Named turns come first, each shown by rows before and after it. Which turns, in which order, take the first row of each pair that follows to the second? Write the first one first, as in the answered first pair.
turn M:
[ -9.1  31.7  12.5   3.1  -9.0  13.3 -17.8   2.6]  ->  [-14.4  29.6   3.0   9.4  -4.8  18.8 -11.3   4.8]
[ -4.9 -35.8  22.0 -20.5   4.7   6.4  -2.3 -19.8]  ->  [ -8.1 -38.7  15.1 -24.3  11.1  17.4  -1.1 -12.0]
[ 28.2  28.4  -3.5   2.0   8.4 -12.5   0.6   2.3]  ->  [ 26.9  27.4  -5.2  -3.5  15.4 -10.9  -4.5   6.2]
turn S:
[  2.9  21.6  19.3   0.3  -5.4   4.0   8.4 -53.6]  ->  [-24.5  -8.4 -10.0  19.0 -11.5  27.9  32.7 -26.4]
[-13.2  -4.5  -8.6   2.1  -2.6   6.7 -21.6  14.9]  ->  [  3.8   0.3   9.9  -5.1   7.7  -3.8 -26.2  -3.7]
[ 12.0  32.3  -9.7  16.2 -22.2 -11.3   3.4   6.7]  ->  [ 30.7  18.9  -6.2   6.6   1.9  -5.4  18.4 -22.6]
turn T:
[ 12.8  11.0 -29.5   6.1  17.9  25.5  10.3  13.0]  ->  [ -2.8 -16.4 -18.9  17.3 -18.3  -0.4  34.0  -8.2]
[ -7.9 -14.1  23.4 -27.8  17.4  -6.2 -21.3   1.1]  ->  [ 23.6  10.2 -11.1  -7.2  33.3  12.2 -13.2  18.9]
[-5.4 19.5  1.2 10.5 -1.8 -6.0 -9.9 14.9]  ->  [ -3.8  17.7  -1.8  14.1 -12.8 -11.9  -0.9  10.9]
turn Z:
[  2.6  13.8  13.2  10.3  10.0  33.2   2.1 -54.2]  ->  [-13.3  16.9  10.4   2.2  22.9  45.6 -14.5 -36.9]
[ 22.6   6.9   1.9  -9.1  40.0  24.2  11.5 -27.2]  ->  [-15.5  10.4  -9.8  -7.1  35.7  40.4  -9.8   6.3]
[ -0.9 -34.7  -6.5 -12.8  24.0  11.4   2.9  20.5]  ->  [-16.2 -30.6 -14.6   2.6   1.4  12.6   9.8  25.6]

Each pair is 2 to 3 turns apart.
[  6.0  10.8  21.4 -16.0  -6.1 -47.0 -22.5 -11.6]  ->  [-15.0 -37.3 -10.0 -18.6  41.0   6.1   0.5   0.4] => S then Z
[ 31.4 -23.5 -15.7 -17.5  43.0   7.0   7.6  -5.5]  ->  [  8.6 -35.8   4.5 -31.3  39.6  -7.4   0.0 -13.4] => T then T then T
[  3.9  11.0 -17.5  25.7 -37.5  -6.2  27.9  -7.2]  ->  [ 40.0  17.9   6.8 -14.3  12.8  -8.0  -0.8 -30.6] => S then Z
[ -9.4 -24.1 -20.1   9.1 -12.8  -4.3   0.8  25.6]  ->  [ 29.1  17.1  -5.2  -9.1  13.3  -3.5 -26.4  16.0] => T then S then T
[-37.8  -3.4  18.1  -3.6 -32.3  -2.5 -14.1  -3.1]  ->  [  6.9  -5.4  29.8 -18.0  -2.8 -15.1  -9.4 -35.8] => Z then Z
[  2.3  29.5  -8.0  13.4 -14.9   5.7 -13.7  15.6]  ->  [  0.7   7.6 -11.0  -0.9  20.5  33.5  -6.2   3.5] => S then Z then S
[ 53.2 -15.5  -9.0  -1.4   8.3 -42.8  -2.2  34.7]  ->  [ 52.3 -17.8  -8.9 -13.9  32.3 -30.3 -15.1  37.1] => Z then S
[ 23.5   7.7 -24.5   9.9  17.9  31.7  10.6 -13.0]  ->  [ -0.8   9.9 -23.2  27.4 -35.5   6.6  12.4   5.5] => Z then S then T
[  3.5  26.0  16.6 -19.5   9.1   3.5 -18.8  16.5]  ->  [ 32.8   2.5  15.7 -13.8   5.7 -19.3  17.6 -11.3] => T then T then Z
[ 38.2  44.5   9.7  -4.3  12.4 -16.0 -24.5  14.2]  ->  [ 53.9  30.4  -0.2  -4.7  21.0 -21.0 -10.0   9.6] => T then Z
[  5.8  30.5 -13.8  22.5 -38.5  12.9   2.2   8.9]  ->  [ 33.2   8.9 -17.3  21.4 -14.7  17.3  32.6 -16.3] => Z then S
[-30.5 -55.2 -27.7   9.1   6.5  23.6  35.6  10.0]  ->  [-34.5 -43.2 -17.5  18.8 -32.2 -16.2  12.6  36.5] => M then Z then S
[-13.5  -5.7  14.9 -43.3  22.9  -9.8 -44.7  13.5]  ->  [-53.0 -24.8  -6.9 -16.5  -6.6  10.5 -16.3  31.1] => S then Z
[ -3.1  11.3  42.6  -5.2 -24.1 -24.4  -9.6 -34.2]  ->  [-22.2  11.2  39.9 -21.2   2.9  -2.6 -45.1  -6.7] => Z then Z
[  2.3 -23.3  -2.2   8.7  10.7 -11.9  24.4 -60.0]  ->  [-33.4 -34.3 -20.7  24.3 -12.3  -4.0  28.8 -26.9] => T then S then Z
[  6.8  19.6 -11.6   1.6  21.7   3.9 -40.1  36.6]  ->  [-14.9  16.8 -15.2  10.0  13.8  13.0 -31.7  36.7] => S then Z
[ -9.8  12.7 -10.4  -2.8  15.1  27.6 -19.5  11.8]  ->  [-19.8 -14.9  -2.8  12.3 -23.6  -2.8  14.6  -3.2] => T then T
[ 34.4  27.0  17.1 -19.0  21.5  -4.0 -28.5  -8.5]  ->  [ -4.5 -35.4   2.8   7.3 -25.3 -17.0  31.1 -19.8] => T then S then T
[-21.3 -28.4  -2.9  -9.8  15.2  23.0  22.1 -35.0]  ->  [ -5.5 -12.1 -14.6  -5.7  28.3  37.3  22.1 -23.8] => T then T
[ 23.2  -4.8 -11.4  19.0 -16.2 -23.2   5.9  14.6]  ->  [ 11.6 -24.5   7.6 -12.6  36.1  -4.6 -10.4  -3.3] => T then T then S
[ 12.7   4.2 -21.6  21.2 -17.1  -6.9  19.9  16.6]  ->  [ 26.3  -3.6   4.5 -14.4  28.0  -8.3 -10.6   1.7] => M then S then Z
[ 18.9  -0.1  -6.1   5.6 -13.5 -18.1   8.3 -14.4]  ->  [ 10.6   4.9  10.6 -16.1  11.1  -6.0 -19.0  -6.9] => T then T
[ -0.4  22.4   1.6  11.8 -19.7  15.8  21.4 -30.4]  ->  [-25.6   8.5  15.1  -9.2   2.5  31.6  -3.5 -22.7] => T then S then T
[ -9.9   9.0  28.5 -20.0  -3.8  -5.8 -32.2  -5.5]  ->  [  4.1   7.4  29.8  -8.2 -14.1 -19.8 -10.8 -21.3] => Z then Z then Z
[ 56.2  26.9 -35.0  14.5  23.9   0.1  28.0 -15.1]  ->  [-27.4 -27.7 -10.9  19.7 -47.8 -36.2  32.3  -7.2] => S then T
[ 27.0 -10.0 -13.4  11.1   2.1 -11.7  16.6 -17.2]  ->  [ 10.1 -10.9  12.0 -13.6  23.2  -4.8 -18.4 -15.2] => T then T
[-14.2 -13.5  -4.1  -4.5   9.2  14.3 -32.6  11.1]  ->  [ -3.8 -21.5 -24.4  25.2 -13.4   0.7   6.4   4.9] => T then T
[ 33.7  33.3  10.0 -13.8  46.2  22.9  -5.5 -41.0]  ->  [-36.6 -30.8 -12.0  29.0 -30.4  10.2  49.9 -16.0] => T then T then S
[-15.1 -17.5  29.3 -18.7 -12.2  -9.4 -28.2   7.3]  ->  [-30.2 -28.8  19.9  -3.8 -24.4  -0.7  -4.4   2.8] => S then Z then Z
[ 22.5   7.7 -53.6  35.2 -23.2  16.7  37.4  30.4]  ->  [ 65.1  50.6  -5.1   4.0  -2.0 -22.1 -12.3   5.6] => S then Z
[  2.4 -35.2 -26.7  16.2  -8.6  -4.2  22.3  16.1]  ->  [ 14.4   5.3   7.8   2.1 -25.2 -35.8 -20.6  11.0] => S then T then Z
[ 11.1 -15.7  -6.1  10.7   0.5  15.8  53.4 -43.8]  ->  [ 31.4  -1.7  -0.2  15.1 -23.7 -18.9  46.9 -36.1] => S then Z
[ 12.1 -19.0  -2.0  13.6 -20.1 -25.5  22.2  -2.0]  ->  [-16.9   8.5   1.6  -1.4  -5.8  11.5 -25.0  33.3] => T then T then Z
[-11.3  33.4  29.9  10.0 -45.2 -45.3  -3.0 -14.0]  ->  [  5.7  26.2  42.9 -31.6  25.3 -28.3 -45.1  -5.3] => Z then Z
[ 19.0  -7.7  14.8 -17.2   4.6  10.6 -41.2 -12.2]  ->  [ 19.9  -6.7  21.2  -6.4 -11.0   4.0 -17.5 -38.6] => Z then Z then S
